In the data rows, the value 128 means zero.
What is the hidden score of each row? Scores go from 0 to 20, and 10 is about the middle. The score is a weighted sum of the row's numbers plus the product of two more (or one squared), each taken from its middle value.
[143  79 110 128  94 177 115 179 148  87  90 148 158 134 130 144 133 142 176 140  84  95 136 105] >> 9
[166 138 100  76 157 174 113 154 129  90 132 124 146  93  80 147 138 102 110 144  94 209  97 234] >> 15
[183 101 100 122  68 108 200 151 122 141 128  72 159  99 121 149 244 116  96  83 145 119  91 139] >> 12
[ 91 157 132 134 103 108 138 147 169 135 126 110  90 164 126 102 108 226 110  87 160 179 190  99] >> 17
[103  89 130 122 174 143  91 165 177  80  93 172 130  99 107 124 101  63 161 173  57 150 159  90] >> 5
[125 184 136 120 131  78 102  79 155 137 181  80 218 147 165 158  89 157 182 175 171 104 125 124] >> 10
[116 121 100  93  76 108 102 127 168 133 151 108 188 114 124 140 174  93 136 124 146 132 125 135] >> 7
[108 170 117  67 116 115 124 104 139 146 156 144 126 190  90  71 103  93 154 187 110 104 139 255] >> 7
[108 123 110 136 150  70 134  83  56 129 115 218 151 156 190 142 103 131 227 112 131 101  84  97] >> 13
[ 97 112 128 105 167 108 132 152 126 195  86 148  79 138 159  99  95  87 134  99 160 101 125 137] >> 12
[166 126 186 164 100 108 169 119 129 151 134  72  67 126 150  96 171 149 119 173  84 116  84  97] >> 9
[200 136  72 222 100 160  94 133 113  80 115  87 179 128 138 172 127 112 153  99 118  92 103  76] >> 9
[114 109 128  76 108 126 136 125 148 212  71 141 128 152 210 117  98 135 179 176 137 160 129 129] >> 13
[152  96 105  67 100 210 100 112 108  62 138 118 216 104 121 144 106 135 107 134 162  98 114 202] >> 10
[108 107  63  71  91 178  72 140  97 105 107 201 175 165 171  96 116  99 130 102 110 109 134 144] >> 11
[167 179 179 120  50 122 255 123 210 224 197 131 159 147 207 126  65 145 130 245 160 104  88 242] >> 10
[181 101 166  76 122 142 100  75  97  72 146 102 132 102 112 188 171 102 105 154 122 132 157 113] >> 11
[111 156 102 140  84 160 190 159 211 217 255 196 173  75 255 112 154 116 128 112 205 204  63  90] >> 12
[167  79 112 107  94 103 210 133 155 131 130 102 107  62 136 161 154  93 126 159  91 139  88 129] >> 8
[111  99  87  56  41  98 163 121 184 175  93 102 112 107 107 142 147  93 175 172 120 139  94 115] >> 10
[ 91 198 126 115 108  74 130  96 178 150 194 113 128 170 105 130 189 127 134 122 133 141 138  99] >> 10
[ 57 112  63 105 150 255 108 194  94  84 201 118 130 219 166  49 138 175  56  93 255  86 255 163] >> 12
[136  83  84 126 225 134 128 104  56 151  79 183  93 145 236  79  59 114 144 126 115 125 103 105] >> 13
[106 149 105 112 100  85 176  99  90 118 121  97 154 117 130 124 215  87 144  80 141 104  97 105] >> 11
[123  93 115 112 186  89  72 183 166 202 104 105  99 126 102 138  52 107 234 162 100 125 125  97] >> 16
[111 101 119 126  94 106 115 137 158 168 110 113 104 147 102 122 160 112 136 105 103 164  94  99] >> 11
[114 143 150 115 155 167  97 109 122 108 189 113 169 165 119 112 113 192 117 144 125 112 132  93] >> 11
[152 162 130 192 100 103 153 112  99  90 124  87 110 112 102 102 163 102  76 110 122 136 118  80] >> 7
[106 138 112  93 129  74 132 112 141 157 102  50 107 114 228 112 133  73 136 175 110 147 114  56] >> 9
[136 123 132 146 152  82 124 119 151 225 119 100  83 119 105 159  89 140 105 140 176 119  77 124] >> 16
[116  96 136 107  76 204 134 176 169  84 136 100 147 112 115 142  95 197 117 179  80 121 123 161] >> 7
[100 134 136 158 137 138 138  83 122 118 164  97  90 138  84 142 168 140  90 159  97 159  77  84] >> 10
[121 101  91 110 122 108  91 165  90 148 107 100 119  90 110 112 140  77 112  76 125 119 123 108] >> 9
[111 227 171 148 242 188  87  71 110  80 194  94 142 102 163 112 113 188 102 202 248  75 159 126] >> 9
[139  96 147 161  68 106 255 255  62  50 196 152  49 161 141 207 129 227 170 255  94  79 188 102] >> 11
[100 162 119 140 127 113  84  83 142  80  90 108 130 177 110 156  92 166  99 179 127 112 147  62] >> 11
[114  93  94  71 105 118 187 116 139 151  96 155 128 138 132 134 228 112 158  80 135 104 127 153] >> 15
[149 190 154 160 127 128 115 116 191 139 158 110 117 132  87 102 140 131  99 107 115 167 123 157] >> 8
[166 112 138 191 215 163 120 162  76 122 154  97 130 128 154  96  95  87 107  76 133 104  68 113] >> 9
[ 94 104 181 140 145 145  94 119 113 120 107 141  90 117  90 130 111 121 117 172 105  98 134 117] >> 7
[100 209 119 120  87 122  87 146 139 135 207 135 128 177 145  83 142  93 154  93 145 109 182 117] >> 11
[ 68 140  80  71  84 103  84 163 184 139 136 148 202 142 136 136 146 116 185  96 129 184 147 113] >> 10
[143 101 200 169 127 103 219  93  99  90  93 180 124 124  80 144 140 127 161 178  57 107 111 220] >> 11
[127 101  97 155 155 132  57 168 206 115 121 236 126  99 107 164  78  84 130 115 105 145 118 169] >> 6
[127 107 124 122 116 124  97 202 148 175 124 129 128 134 211 130  78 125 156 140 105 109 121 122] >> 12
[172 147 126 146 139 174  80 109 150 105 132 124 173 138 126 142 103 123 128 154 113 141 114 108] >> 8
[127 117 189 115  94 145 156 165 172 144 112 100  83 149  62 107 127 162  96 128 118 121 162 151] >> 10
[156  96 181 255 146 148 166  71  84  87  71 191 140 132 117 198 120 229 142 140  50 134 111 144] >> 10
[ 57  99 110 115  20 155  63 104 129  99 104 218  87 114 134 115 140  73 207 126 143 112 255 155] >> 4
[139 151 204 102 141  85 183 159 108 126 119 124  67 145  96 105 129 125 178 115 100 116 170  93] >> 9
[138  75 183 151  91 136 225 146  90  97  93 100  75 130  99 190 116 255  62 255  76 121 147 142] >> 11
[136 164 128 164 127 152 134 142 146 115 110  87 117 180 165 107 131 194 136 112 103 212 141 113] >> 11
[123 154 141  76  87 101 172 186  97 142 241 226  96  96 121  79 255 116 159 119 129 143 159 108] >> 14
[141 114 176  90  94 148 146 159 135 105 153 102  99 124  84 102 163 140 107 112 110  92 170 141] >> 7
[ 84 157 189  40  84  95 146  96 151 108 112 110 248 136 143 115 160 104 122 138 133  95 109 155] >> 13
[201  66  77  80  97 122 146 210 172 211  83  87  90  96 130 170 136 114 134 110 120 157 129 131] >> 14
[172 119 112 171 118  92  91 131 137  94  90  67 134  67 255 138 186 112  90 161 113 130 100 110] >> 6
[ 84 172 102 107 148 124 166 188 197 157  83 108  99 102 105  99  89 208 178 128  84 180  84 133] >> 15
[116 121 176 110  72 160  87 127 141  67 146  97 134 128 126 102 103  68 153 182 127  71 201 126] >> 2
[190 130 136 112 125  98  91  99 189 105 104 124 167 124 119 119 131  99 126 205 110 174  91 163] >> 8
[145 138 163 155 108 152 128 129 105 146 107 135  83 149 166  71 122  77 192 136  87  82 152 110] >> 8
[121  83 143 160  87 132 144 154  94 155  86 157  79 176 102 107 118 214  83  80 108 145 210  97] >> 16
[132 104 154 155 135 115  97 101 155  84 140 102 223 130 107 183 111 152 169 166  84 112 100 117] >> 6
[136 101 100 122  68  89 179 174 115 163 142 129 112  96 132 130 167 107 140  62 226  66  88 158] >> 10
[ 81 114  80 107  97 147 130  93 135  94 117 152 132  62 105 183 165 131 102 122 118 125 141 117] >> 8
[179 191 130 140 204  85  91  90 150 171 154 105 181 143 145 110  78 119 115 159 141 186  63 225] >> 10
[134  79 171  71  94 140 172 191 126 166 102 118 112 130 159 117  98 147 119 187 127  79 154 117] >> 11
[143 167 207 120 145 103 140  96 144 137 166 120 124 161 105  99 106  96 128 161 118 101 118 124] >> 8
[ 91 101  87 126 100  89 166 123 113 135  99 115 144  90 185 178 138  93 151 126 100  95 111  93] >> 8
[111 126 100 178 139  78 151 125  97 102 104 127 156 104 134 175 156  73 184  96 103 132  88  76] >> 8
[ 77  93 168  99 205 124 128  79 131 115 146 205  90 171  50 110  85 167 124 142  87  86 211 148] >> 8
[ 84 255 143 179  97 217  94 191 191  99 142  94 104  79 138 124 106 140  90  83 200  89 162 120] >> 11
[157 109 143  90 116  98 180  90 142 150 115  91 149  83 112 156 159 116 115 162 113  98  88 153] >> 9
[203 172 174 148 145 130 169 192 120 126 110  57  62 110 179 110 147  99  79 112 157 136  84  72] >> 12
[145  93  97 136  76  65 159 109 110 148 104 127 158 117 140 182 125 160 136 124 155  98  97 113] >> 12
[ 20 107  72  71 155  82 176 131  72 160  99 165 110 102 107 115 135  87 132 158 103 159 100  62] >> 14
[ 84 168 100  90 100 224  84 114  84  90 110  76 197 184 117  83 135 123 134 119 100 165 157  97] >> 9
[ 81 114 134 120 113 113 128 121  72 126  90 135 115 145  99 115 157 166 112  83 131 130 189  90] >> 11
[129 119 171 144 127 160 128 131 122  84 126 118 115  86  62  79 157  77  76  87 110 121 127 124] >> 5
[ 88 136 247  96 127 115 136 107 105  90 117 165 142 104  84 124 152 131  93 130 118  40 159 153] >> 9
[134 107 134 122 111 160 151 166 115 144  67  97  79 121 184  96  89 112 117 146  87 171 147  62] >> 11
[176 107 122 105 174 120 161 114 105 141 110 143  87 168 105  62 111  77 144  93  97 155 103 160] >> 11
[154 161 255 255 179 163 182 142  67  67 166 195  62 255  93  75  85 255  93 176  76 109 169 209] >> 10
[215  71  91 112 103 134 193 119  80 118  93 127 126 161 117 132 179 131 138  67 122 165  68 172] >> 18
[173  89 237 117 116 120 216 193  90 102 130 133  90 114 136 154 131 147 198 231  67 107 156 110] >> 11
[134 165 115 169 131 111 113  99 133 105 132  80 128  96  87 126 135 125  71  87 173 123 103 137] >> 8
[136 151 186 120 105 120 158 214 210 146 110  91 142 142  99  99 129 116 161 130  87 104 116 124] >> 9
[141  89 154 169 187 118 113  96  90  84 110 238  90 110  76 136  95 107 142 144  76 134 118 189] >> 8
[ 88 200 112  93 131 118 147 121 105 135 153 143 130 165 149  83 129 135 124 102 165 141 141 207] >> 11
[208  93 140  99 133 198 134 165 105  99 151 124 134 102 134 110  92  96  87 122 103 104  91 180] >> 9
[129  86 136  71 152 138 100 140 110 148  90 146 107 151 138 102  92 102  96 122  84 255 139 115] >> 13
[100 117  94  99 131 108 100  99  84 115 104 115  96 117 126  96 131  96 102 110 145 141 136 117] >> 9
[111  96  42  40 116 124 102 116  80 150  93 144 126 117  96  93 131  99 138 105 155 170 147 151] >> 11
[159 117  97 138  97  85 173 123 157 168  96 129 130 130 138 136 125 109 138 154 110 152  91 144] >> 10
[ 97 136 165 112 129 186 102 101  50  80 124 122  90 159 154  99 111 144 112 122 113  71 255  80] >> 7
[ 68 117 100  80 141  92 100 109  87 131  99 181 126  96 128 132 122  77 161 119 158  66 125 126] >> 9
[179  83 175 134 111 153 166 190 139 129 104 113 104 162 112  87  95 177 107 138 137 141 151 135] >> 11
[ 88 182 128 124 111  89 117 104 126 118 186 118 136 132 115 115 129 102 151  99 133 101 132  72] >> 9
[172 177 108 232 168 221 151  90 124 171 138  84 204 128 154 134 103 154 181  90 181 224  91 141] >> 11
[147  66  87 134 113 101  87 140 126 151 104 102 170  99 140 153  82 121 146 107 155 116  88 151] >> 10
[ 84 170 122  99 122  92 117  93 175 113 117 118 173 216 117  83 152 125 144 158  94 168 147  84] >> 11
[143 117 110 138 131 118 117  99 180 110 121 131 124  86  87 175 116 112  83 130 125 132 127 157] >> 6
[ 77 134 122  90 113 173 126 104  72  56 132 141  99 196 119 110 111 151 130 215  80 152 201 102] >> 9
[157 136 155 115 131 101 138  99 178 141 110 118 158 190  99  96  95 114 142 255  72 159 123 200] >> 8
[121 197 155 128 137 143 113 125 151 108 107  84 115  83 105  90 113 121  62 170 110 154 114 129] >> 7
[134  83 234 120 133 138 151  75  56  84 128 131 104 128  93 134 111 131  87 179 105  86 164 155] >> 8
[118 152 105 107 116 115 113  99 163 139 167 122 192 126 121 156 108 151 130 124 160 112  77 201] >> 9
[ 63 159 115  76 105  70 120  96  97 124 136 115 244 104 128 138 127 137 119 149 133 101 136  56] >> 10
[145 140 122  96 108 198  84 107  67  62 136 129 169 206 208  71  95 140 110 130 129 109 169 117] >> 10
[ 97 162 185 255 255 155 100 182  87 144 167  97 153  93 138 136 171 185 124 146 186  61 143  99] >> 9
[116 114 163 140 206 244  57 159 160 115 126 115  99  71  96 102  89  77  71 119 173 132 127 139] >> 6
[106 168 138  93 198  59  91 107 158 113 183 120 124 102  80 115 208  73 107 183  67 121 143 174] >> 7
[143 151  77  83 143 136 102 125 181  97 173  80 255 110 193  99 116 104 170 166 157 167  50 151] >> 9
[205 134 145 132 160 188 154 129  80 122 140  76 102 142 239  71  92 104 115 112 165  95  88  67] >> 11
[ 84  96  87  90  76 172 124 135  67 108  83 166  93 199 110  67 142 125 176  76 129  98 179 102] >> 12
[ 91  89  72  56  80 106 105 107  80 124  96 118 182 136 128 151 147 104 151 115 122 164 129  99] >> 11
[255 187  97 142 150 195  80 116 171 108 169 133 202 226 186  96  95 107 126 119 113 201  68 246] >> 11
[132 128 145 153 141  95 142 107 120 153 130 127 124 162 119 119 108 140 132 134 125 119 116 113] >> 11
[ 50 107 108  80  87 118 134 178 133 102 119 177 164 104  87 138 165 149 220 138  80 152 245 108] >> 7
[136 191 102 153 217  74  80  75  99 157 142 113 158  96 107 158 127 125  96 146 160 209 118  62] >> 12
[ 94  93 100  83 125 101 124  99 115 150 126 122 169 114 168 161 163  96 181 183 150  92  97 135] >> 11
[181 142 124 122 141 204 208  79 122  99 194 127  93 151 172 122  65 163  87 132  94 139 121 183] >> 9
[100  83  51 107 150 176  76 119  94 148  56 189 117  96 212 142  69 121 130  90  97 211 114 102] >> 12
[ 68 235 255 136 179 255  87  54 105 102 202 110 112  86 132 105 116 255  90 136 155  61 203 172] >> 6
[116 172 154 148 120 152 158 104 102 115  75 110  87  99  96 144 159 125 136 130  94  71 147 142] >> 7
